Rows are one point carried round by a steady rotation, each followed by how many steps it has turned.
The counts run from 0 to 518.
108 134 149  95 110 127 120 159 124 129 143 143 138 119 125 104 149 137 109 113 110 166 142 151  91 117 125 137 149 147 110 144 116 135 124 147 144 118 137 143 153 140 125 144  97 136 150 126 128 149 114 112 120 137 137 160 136 126  86 153  97 100  99 139 141 142 146  92 142 152 130 122 138 127 144 136 151
160
130 125 119 128 133 134 118 160 152 100 131 138 117 127 111 105 136 144 163 126  98 177 116 142 111 134 159 116 154 146 137 105 123 146 141 128 133 156 147 114 130 115 136 131 127 106 153 113 162 116 121 125 135 129  99 116 150 140  91 140 150 119 126 124 144 159 115 114 107 134 107 115 151 159 148 150 107
361
108 150 130 145 153 127 123 150 132 131 135 148 138 101  70 121 140 149 134 110 117 121  96 124 131 134 142 129 181 134 135 128 132 140 153 133 148 134 138 138 138 113  88 154 128  93 150 121 147 141 122 145 105 110 102 130 129 120 129 145 144 110 126 148 130 135 137 107 123  96 154 125 131 169 132 141 138
59
 85 136 132 144 143 125 136 145 116 145 121 125 126 105  70 116 119 151 101 111 117 134 106 142 138 123 141 112 144 144 144 119 110 149 148 140 115 130 116 122 158 123  80 140 130 115 121 128 120 152 102 158 131  95 102 145 126 138 133 135 124 131 125 137 141 138 113 130 113  98 126 134 146 173 163 135 135
12
128 142 119 125 154 134 124 156 136 102 132 153 134 120  91 100 142 163 159 115 102 156 103 132 120 117 138 114 177 150 139 112 128 122 137 123 131 156 155 101 141 127 113 148 126 103 142 121 172 125 120 133 131 115  97 122 138 136 105 151 143 132 127 134 154 156 121 131 102 117 121 134 141 165 142 128 108
344
136 141 141  94 123 134 120 164 157 121 136 130 155 131 125 103 153 156 134 112 100 144 117 150 118 145 132 134 145 137 114 119 142 142 129 132 144 106 143 150 120 137 118 144 127 128 162 134 147 140 138 125 121 115 132 128 156 132  84 137 161  83 111 158 146 142 150  86 146 148 146 130 136 149 133 154 129
135
 79 119 118 154 137 130 111 148 137 131 118 132  96  97  89 118 103 141 116 119 125 151 113 138 119 138 166 118 152 134 145 128 111 152 151 142 126 143 135 133 144 114  91 150 124  99 129 116 127 142 100 147 134 102 101 131 135 141 125 136 109 136 126 139 116 152 106 123 105 100 110 133 141 165 153 139 141
29
121 145 130 112  99 165 136 140 154 153 121 114 107  93 109 102 118 140 115 129 112 164 143 140 128 129 122 138 113 133 116 133 112 139 120 133 154 107 107 152 153 139  99 156 137 116 143 142 112 156 110 134 150 116 113 147 139 142  99 130 109  88 118 138 123 151 132 116 138  95 124 142 160 160 153 120 124
474
105 140 123 158 169 100 118 154 138 103 135 148 128  98  83 117 117 145 139 108 124 143 110 143 135 149 145  90 157 117 133 129 121 141 148 128 137 125 135 109 147 100  98 133 142 101 147 135 155 128 120 138 112 124 115 152 135 110 128 146 140 127 130 132 145 131 127  98  97 109 114  89 126 154 137 132 124
319
114 142 133  90 107 162 125 137 148 152 136  91 109 117 133  93 125 155 129 130 108 133 148 122 119 133 136 148  95 129 106 104 132 139 139 138 148 121 115 155 122 132 109 139 128 110 144 133 129 152 114 137 140  93 106 136 142 153 115 129 115  96 105 146 134 148 146 107 163 113 139 122 155 161 136 132 139
462
144 134 129 102 122 145 132 161 160 120 137 156 154 120 101  97 153 155 121 114 105 153 119 155 107 132 128 132 162 144 114 132 125 121 109 135 154 107 141 148 135 139 119 165 121 124 169 131 143 142 129 127 118 123 132 128 151 130  90 148 136  90 108 156 144 152 138  97 130 128 124 152 134 146 126 141 120
132
108 141 131  95 105 137 128 142 142 141 118  98  92  95 154  89 120 152 120 124 121 159 149 150 120 140 109 114  92 131  91 131 124 126 125 138 148 104 118 125 142 146 114 140 124 127 131 153 116 155 119 119 144 130 128 162 141 142 100 133 130  96  98 125 148 143 129 112 136 135 116 123 164 147 155 112 131
203
 72 144 139 113 141 113 147 148 123 145 133 119 116 109 127 117 132 169  96 122 124 153 128 148 124 132 124 115 110 132 111 120 106 142 144 134 126 116 121 136 148 135  92 143 109 126 104 146 140 160 110 128 139 100 125 174 125 140 128 145  79 136 122 155 148 122 138 109 132 110 129 107 136 122 147 122 152
235
109 130 124 116 148 128  98 154 137 100 132 132 129 134 118  92 130 159 160 111 100 146 111 129 115 131 154 112 155 147 143 105 140 142 140 140 117 160 150  99 121 125 123 120 130 110 140 120 163 116 111 131 132 106  99 114 153 149  99 141 154 128 120 130 150 161 116 117 105 144 117 122 142 171 150 143 125
351
138 129 122 121 127 135 120 152 141 102 147 128 113 125 106 102 139 132 164 126 101 157 141 133 105 126 160 125 142 137 117 108 124 136 148 130 151 158 134 118 126 101 142 126 115 109 176 115 151 124 124 124 116 145  97 126 138 128 105 144 154 107 104 112 149 152 128  97 123 138 109  93 153 164 138 147 116
379
108 158 147 105 113 119 145 148 131 146 123 100 119 100 136 114 139 149 110 123 113 162 130 156 138 135  99 116 100 133 100 127 124 147 143 124 139  93 115 139 152 138 102 136 131 135 125 153 134 153 134 126 142 133 133 178 129 128 103 134 136  91 119 136 155 120 148 102 150 134 150 107 157 140 158 127 132
209
130 126 127 118 123 126 112 147 142 110 138 141 110 124 113  94 143 142 162 117 119 142 125 139  92 149 147 142 167 133 107 135 121 129 142 145 175 150 119 134 119 127 137 143 103 112 175 114 143 130 116 113  98 128 111 121 148 136 103 152 159  94 103 121 145 141 126  93 124 128 121 115 144 159 129 145 140
110
128 133 139 103 135 127 114 160 142 118 147 155 161 128  98  93 147 155 120 101 108 125 125 143 100 136 138 129 162 138 115 135 127 124 115 155 150 110 134 142 125 132 115 145 117 122 173 127 137 143 118 129  99 105 133 129 152 126 101 148 136  93  98 153 148 143 142  84 131 139 129 133 124 151 121 145 146
124
121 141 146  96 121 119 154 159 129 136 149 127 140 131 120 113 163 154 110 125 110 159 136 161 107 129 121 139 128 140  96 124 107 140 135 133 151 113 113 156 138 131 122 145 100 137 152 133 140 150 129 119 116 129 134 160 132 127 104 152 118  96 107 144 161 121 155  84 154 138 137 107 142 120 133 149 139
171
106 141 122 150 141 122 114 137 134 126 126 124 100 106  87 113 123 147 154 114 127 117 107 125 130 158 146 126 157 120 126 127 128 143 165 142 161 141 112 127 122 110 100 136 126  92 154 123 140 134 117 141 104 112  94 126 139 130 135 135 178 103 119 119 137 130 121 108 118 103 137 109 145 181 141 144 140
53
 89 129 124 159 135 117 115 147 141 129 120 115  92 108  96 130 114 140 141 120 125 144 107 140 133 163 164 119 134 122 136 120 120 174 173 134 139 135 111 139 125 104  99 128 132 100 138 117 140 133 119 145 121 109  99 131 139 139 128 128 158 120 133 131 131 134 108 106 117 105 125 109 147 168 151 158 138
34
113 138 118 128 157 122 105 145 128  97 132 150 117 106  95  85 126 157 161 107 119 132 121 124 117 123 137 107 170 137 131 124 132 113 135 140 139 155 147  85 140 122 112 134 125  99 144 127 153 126 109 132 120 117  96 134 137 134 118 152 143 132 113 119 150 156 115 126  96 119 112 118 138 177 144 114 124
334
136 130 132 103  98 141 122 159 149 125 128 137 122 114 127  98 142 135 130 121 106 182 136 158  99 129 121 133 149 151 108 144 118 131 114 137 154 118 135 137 148 142 135 153 113 134 159 128 133 141 121 112 131 148 134 139 146 133  75 144 134  86 107 130 138 152 130 104 129 143 113 140 156 144 152 134 125
149
 96 142 140 106 100 157 109 134 137 153 118 111 100  93 126 102 115 135 120 124 115 159 144 128 120 121 123 142 125 137 123 141 120 145 130 144 150 120 121 151 158 145  96 151 128 112 123 134 116 156 102 124 146 114 111 155 131 142  99 136  91  99 121 133 114 146 137 120 147 107 139 134 156 160 162 109 144
483
 98 145 145  90 117 121 126 152 138 143 129 101 122 107 146  99 124 154 105 112 115 144 142 152 128 142 114 110  87 129  98 126 132 139 131 140 134  88 127 134 139 138 100 130 132 133 136 156 120 157 126 129 134 119 137 172 145 132 105 131 127  94 103 144 149 133 144  93 145 147 135 108 146 146 149 129 140
200
 76 149 133 137 170 100 129 148 123 120 126 136 128 116 107 122 131 169 127 113 121 150  98 142 137 135 130 104 153 136 141 117 120 152 148 129 112 135 133 112 148 129  86 140 127 109 103 136 165 136 113 135 136  92 111 154 131 137 126 147 110 149 143 152 146 125 126 120 106 104 136 114 129 142 151 128 137
291
121 128 124 140 123 133 110 162 152 110 131 158 118 112  96 120 139 131 146 119 113 172 108 144 102 142 149 136 190 142 136 144 113 147 136 136 159 138 140 144 141 120 123 161 115 105 160 110 150 129 119 119 116 138 113 120 146 127  89 148 135 101 125 137 119 151 124 103 114 117 123 137 138 151 140 144 131
94
112 123 129 117 135 126  92 160 139 101 142 130 119 130 127 104 131 134 162 119 100 160 130 127 104 132 169 116 144 137 133 105 139 156 155 139 129 154 153 119 122 108 135 117 124 104 161 112 156 119 118 124 125 128 103 124 146 136  97 142 145 122 113 129 143 160 128  95 119 156 120  94 139 161 147 154 131
369
120 130 134 123 134 114 106 147 136 111 144 143 125 132 111 105 142 138 153 109 117 132 121 138 101 155 147 133 166 130 113 137 122 149 146 155 161 136 114 138 118 122 129 129 109 116 174 118 144 127 117 118  91 127 121 127 150 126 105 145 167  90 105 125 144 133 135  80 130 138 132 104 139 153 133 156 152
108
110 135 130  91 105 169 122 139 147 152 134 107 108 106 123  87 117 151 119 128 110 139 154 123 112 123 137 142 107 133 108 117 126 130 124 145 149 118 120 150 134 138 103 151 128 110 142 134 118 160 104 134 145  98 107 140 139 151 110 133  94 103 105 149 129 157 139 112 152 109 124 139 150 160 137 121 140
464
135 128 123 121 124 136 124 152 142 114 140 158 122 114  98  98 151 144 149 116 117 149 125 142  92 137 144 144 182 139 108 137 114 118 130 141 176 142 130 142 126 124 134 163  98 109 175 117 145 134 121 116 101 133 111 124 138 128 100 156 140  99 105 129 139 147 131  98 121 116 117 130 139 148 124 138 133
112
122 142 136  96 122 130 163 159 149 141 138 122 135 113 118 107 144 164  96 120 114 156 141 166 120 136 116 121 102 127  92 122 112 130 124 128 146  83 120 153 138 132 108 152 121 134 152 150 128 158 134 130 132 119 137 163 140 130 108 141 114  97 107 157 158 130 148  91 146 126 122 118 138 125 132 137 127
189
 93 133 129 109 128 135 121 130 148 141 115 105  87 104 140 105 126 175 150 131 138 136 127 130 129 170 135 138 120 117 106 126 120 149 152 131 162 126 114 158 124 154  98 144 122 100 127 127 134 148 111 125 132  87 107 142 134 156 122 144 109 124 135 148 136 126 135 114 139  83 128 115 143 153 130 119 136
518
133 134 129 106 136 138 123 157 127 114 155 153 157 123  71  91 137 137 123 112  98 131 143 132  99  98 153 119 149 142 125 114 123 119 120 147 135 135 135 116 143 105 120 137 120 118 176 123 134 138 109 139 112 119 110 133 136 121 110 151 123 104  88 135 151 157 137  93 125 138 113 115 137 161 131 137 129
392
118 145 111 140 155 121 116 143 138 101 128 136  98  96 103 105 129 155 175 122 125 149 115 124 129 139 140 108 158 125 120 118 135 123 154 116 151 152 148  98 135 114 110 140 128  86 144 127 164 123 124 126 124 133  93 136 131 126 124 148 152 129 125 120 145 145 126 121 104 109 123  99 140 166 137 119 111
324
141 129 122  96 119 143 123 151 154 117 133 138 125 126 120  84 139 157 144 115 109 139 128 146  99 147 135 137 149 138 106 130 128 116 119 146 163 124 130 134 117 141 132 149 114 119 168 130 137 135 124 119 115 117 120 113 159 145  89 141 159  91  98 135 152 151 124 102 126 134 112 145 145 159 129 138 126
129
